One turning vector, and how many ticks it has turned
The counts run from 0 to 747.
92; 92; 73; 102; 136; 77; 103; 93; 101; 80; 93; 117; 93; 107; 98; 135; 134; 122; 135; 102; 89; 112; 110; 117; 83; 84; 132; 86; 102; 83; 69; 124; 86; 138; 95; 117; 104; 98; 121; 137; 110; 140; 87; 64; 90; 113; 109; 115; 136; 147  119
127; 99; 77; 76; 129; 79; 101; 121; 99; 98; 86; 101; 123; 76; 92; 114; 129; 105; 94; 102; 101; 103; 117; 113; 73; 66; 121; 86; 112; 99; 99; 122; 121; 98; 67; 73; 94; 86; 117; 107; 63; 120; 128; 104; 69; 103; 147; 93; 144; 137  321
102; 66; 83; 92; 133; 43; 104; 79; 112; 61; 73; 99; 102; 89; 99; 133; 139; 114; 119; 109; 112; 97; 106; 116; 104; 95; 108; 66; 122; 82; 94; 128; 90; 132; 81; 116; 110; 126; 118; 111; 84; 140; 99; 85; 105; 106; 130; 112; 134; 134  467
122; 102; 62; 106; 121; 81; 110; 105; 96; 75; 98; 95; 126; 77; 85; 121; 140; 104; 95; 116; 100; 80; 120; 118; 78; 58; 119; 83; 115; 102; 99; 110; 119; 113; 87; 87; 95; 87; 112; 119; 74; 132; 121; 92; 67; 113; 145; 104; 152; 138  427
102; 113; 64; 114; 130; 75; 95; 90; 92; 67; 95; 102; 133; 88; 101; 132; 144; 103; 128; 102; 108; 97; 108; 114; 82; 66; 116; 92; 113; 103; 97; 115; 112; 142; 98; 111; 94; 109; 117; 134; 101; 133; 113; 78; 81; 119; 127; 89; 140; 144  699
114; 73; 96; 84; 114; 78; 99; 110; 119; 77; 76; 125; 108; 63; 80; 130; 129; 110; 111; 81; 110; 105; 122; 115; 64; 102; 121; 79; 118; 98; 78; 138; 122; 90; 101; 115; 90; 104; 132; 121; 72; 137; 95; 99; 102; 99; 129; 117; 137; 133  705
120; 85; 88; 87; 119; 80; 102; 125; 105; 80; 71; 124; 115; 56; 91; 121; 129; 105; 122; 70; 110; 132; 115; 114; 65; 89; 112; 84; 111; 98; 82; 141; 126; 101; 77; 111; 68; 109; 120; 124; 76; 126; 102; 99; 93; 115; 127; 103; 142; 137  246
106; 60; 87; 77; 126; 70; 113; 106; 120; 97; 72; 111; 104; 54; 76; 118; 122; 106; 117; 73; 112; 116; 115; 110; 73; 111; 122; 72; 105; 88; 76; 136; 107; 101; 88; 114; 90; 111; 106; 104; 68; 126; 108; 91; 81; 97; 142; 116; 149; 125  7
121; 98; 78; 84; 133; 74; 80; 95; 100; 91; 89; 109; 116; 101; 112; 120; 140; 123; 107; 116; 118; 107; 112; 120; 89; 69; 123; 74; 118; 110; 93; 129; 101; 134; 74; 101; 112; 108; 127; 101; 67; 137; 127; 82; 96; 90; 152; 95; 145; 142  28
103; 97; 48; 115; 134; 77; 88; 131; 103; 71; 106; 98; 116; 116; 82; 124; 128; 115; 112; 117; 94; 107; 115; 128; 62; 67; 131; 92; 108; 103; 75; 106; 95; 100; 84; 99; 112; 85; 119; 134; 114; 115; 102; 109; 70; 105; 97; 113; 157; 130  317
124; 81; 66; 105; 112; 64; 99; 100; 103; 59; 73; 94; 115; 100; 86; 127; 150; 110; 74; 113; 114; 75; 115; 124; 83; 68; 110; 93; 125; 79; 114; 103; 106; 102; 73; 90; 91; 113; 121; 104; 88; 129; 92; 113; 97; 124; 101; 111; 139; 146  535
113; 90; 93; 71; 130; 73; 104; 113; 111; 86; 81; 118; 98; 68; 95; 132; 118; 126; 118; 97; 96; 124; 128; 105; 64; 94; 103; 81; 110; 83; 68; 142; 115; 101; 84; 107; 86; 108; 116; 148; 84; 126; 82; 81; 91; 119; 101; 96; 137; 138  106
89; 89; 63; 116; 120; 75; 96; 113; 105; 77; 73; 113; 123; 75; 74; 137; 131; 92; 107; 81; 118; 102; 122; 115; 69; 89; 118; 97; 127; 90; 102; 123; 127; 122; 106; 129; 79; 133; 131; 119; 107; 132; 89; 99; 90; 118; 109; 108; 137; 141  645
128; 69; 81; 86; 114; 59; 102; 91; 111; 55; 63; 99; 100; 93; 97; 128; 156; 120; 91; 104; 111; 94; 101; 119; 94; 72; 99; 80; 117; 82; 104; 132; 102; 103; 56; 91; 94; 106; 122; 110; 75; 131; 100; 111; 109; 114; 106; 114; 134; 144  641
96; 97; 88; 61; 133; 70; 115; 88; 101; 77; 80; 109; 117; 82; 103; 148; 136; 119; 128; 98; 104; 98; 118; 110; 79; 76; 108; 83; 121; 84; 79; 132; 112; 120; 93; 92; 97; 106; 121; 144; 82; 131; 101; 81; 96; 118; 113; 82; 128; 145  107
96; 95; 92; 76; 141; 81; 82; 102; 113; 100; 101; 119; 94; 108; 91; 136; 123; 128; 116; 101; 105; 115; 123; 115; 67; 99; 150; 78; 110; 88; 61; 134; 90; 122; 99; 112; 118; 102; 130; 117; 94; 129; 94; 69; 100; 93; 118; 101; 140; 145  498
98; 81; 58; 114; 127; 74; 110; 123; 102; 81; 84; 96; 124; 60; 81; 113; 120; 91; 126; 78; 110; 119; 118; 111; 73; 91; 119; 85; 106; 103; 95; 122; 119; 119; 94; 123; 88; 119; 105; 117; 93; 117; 119; 97; 62; 102; 147; 121; 157; 122  526
100; 71; 53; 114; 117; 77; 83; 134; 104; 78; 60; 107; 100; 99; 72; 119; 134; 94; 82; 76; 118; 118; 116; 125; 64; 89; 128; 99; 116; 86; 97; 124; 104; 104; 78; 121; 79; 126; 119; 95; 119; 125; 84; 121; 89; 119; 90; 117; 143; 141  417
107; 82; 72; 98; 115; 68; 109; 79; 105; 61; 62; 101; 111; 90; 89; 139; 161; 99; 98; 98; 117; 75; 101; 123; 98; 73; 110; 87; 128; 78; 105; 119; 105; 125; 85; 98; 91; 116; 127; 120; 78; 144; 105; 99; 101; 123; 123; 113; 129; 152  414
116; 97; 84; 91; 131; 87; 86; 100; 100; 77; 85; 135; 98; 117; 100; 118; 147; 126; 114; 85; 108; 118; 107; 125; 68; 80; 144; 94; 100; 101; 68; 130; 78; 110; 96; 98; 93; 87; 133; 118; 96; 139; 95; 82; 106; 102; 112; 111; 138; 152  411
112; 67; 76; 77; 135; 59; 117; 105; 115; 100; 88; 87; 92; 84; 99; 119; 121; 129; 115; 124; 94; 109; 112; 116; 87; 82; 109; 60; 113; 82; 86; 129; 102; 109; 55; 93; 118; 97; 107; 102; 64; 127; 118; 91; 77; 95; 133; 119; 148; 126  727
130; 91; 77; 101; 129; 77; 110; 115; 94; 99; 73; 110; 106; 67; 106; 108; 134; 111; 111; 92; 101; 128; 111; 121; 87; 72; 111; 83; 101; 85; 100; 123; 117; 121; 63; 101; 72; 99; 107; 105; 64; 132; 119; 83; 75; 113; 144; 105; 154; 143  746
120; 85; 65; 99; 127; 52; 123; 91; 106; 78; 82; 85; 106; 63; 93; 116; 124; 119; 90; 116; 99; 93; 115; 112; 72; 80; 105; 80; 112; 71; 98; 105; 109; 112; 76; 92; 90; 119; 96; 108; 84; 123; 101; 74; 68; 130; 121; 106; 157; 141  394
129; 79; 56; 108; 128; 76; 87; 130; 107; 80; 93; 102; 116; 101; 85; 98; 123; 116; 98; 91; 106; 132; 111; 130; 61; 82; 136; 94; 92; 100; 78; 104; 83; 100; 60; 99; 97; 95; 102; 90; 107; 111; 105; 93; 73; 102; 115; 118; 167; 136  636
110; 100; 82; 97; 132; 92; 81; 126; 95; 85; 78; 130; 105; 117; 100; 128; 144; 116; 118; 84; 102; 127; 109; 126; 78; 68; 135; 99; 115; 102; 79; 141; 100; 114; 78; 103; 86; 84; 141; 120; 102; 134; 101; 101; 109; 102; 102; 102; 127; 147  138
103; 96; 78; 92; 125; 64; 118; 92; 109; 67; 82; 106; 103; 65; 91; 137; 133; 111; 119; 96; 94; 107; 122; 103; 69; 82; 99; 85; 110; 72; 76; 125; 119; 116; 93; 110; 75; 116; 109; 147; 94; 131; 85; 79; 80; 134; 99; 101; 139; 144  0
113; 74; 92; 93; 118; 78; 110; 93; 115; 77; 62; 129; 89; 75; 83; 126; 141; 116; 107; 77; 100; 110; 110; 116; 70; 92; 122; 86; 103; 75; 76; 134; 106; 100; 95; 116; 75; 109; 128; 128; 87; 140; 80; 89; 109; 123; 101; 115; 125; 146  292
102; 88; 74; 69; 131; 81; 126; 101; 104; 76; 84; 89; 115; 95; 95; 142; 141; 107; 120; 105; 97; 82; 107; 111; 92; 64; 112; 83; 114; 80; 81; 121; 103; 114; 89; 69; 102; 78; 118; 140; 75; 125; 127; 101; 73; 113; 130; 95; 131; 142  108
79; 87; 54; 117; 132; 86; 100; 113; 99; 80; 89; 107; 125; 96; 80; 129; 135; 87; 129; 77; 107; 109; 105; 120; 72; 81; 144; 100; 111; 101; 86; 125; 101; 132; 112; 130; 94; 111; 119; 127; 117; 127; 111; 93; 71; 102; 124; 114; 146; 138  525
91; 87; 66; 95; 133; 64; 104; 78; 110; 75; 89; 92; 128; 85; 89; 132; 136; 108; 116; 104; 114; 87; 109; 115; 79; 89; 127; 85; 109; 85; 84; 109; 88; 139; 111; 110; 113; 125; 101; 121; 97; 128; 115; 72; 73; 112; 139; 101; 149; 143  513
110; 120; 68; 93; 127; 97; 106; 104; 89; 113; 93; 104; 109; 83; 99; 131; 137; 103; 99; 96; 106; 97; 121; 116; 75; 60; 134; 89; 118; 84; 98; 123; 120; 135; 100; 100; 86; 105; 129; 115; 79; 133; 114; 71; 72; 112; 134; 87; 133; 159  47
109; 72; 51; 110; 128; 69; 93; 136; 112; 93; 90; 85; 115; 96; 69; 113; 117; 101; 79; 115; 108; 97; 122; 122; 64; 83; 132; 83; 120; 89; 100; 106; 102; 92; 69; 101; 114; 108; 109; 83; 91; 112; 103; 118; 64; 96; 121; 120; 164; 122  602
111; 51; 83; 81; 128; 49; 91; 104; 114; 72; 54; 100; 99; 92; 100; 123; 138; 115; 106; 98; 116; 110; 100; 118; 101; 96; 103; 78; 119; 82; 99; 130; 97; 118; 53; 107; 106; 130; 111; 92; 83; 129; 101; 106; 107; 100; 124; 122; 138; 125  694
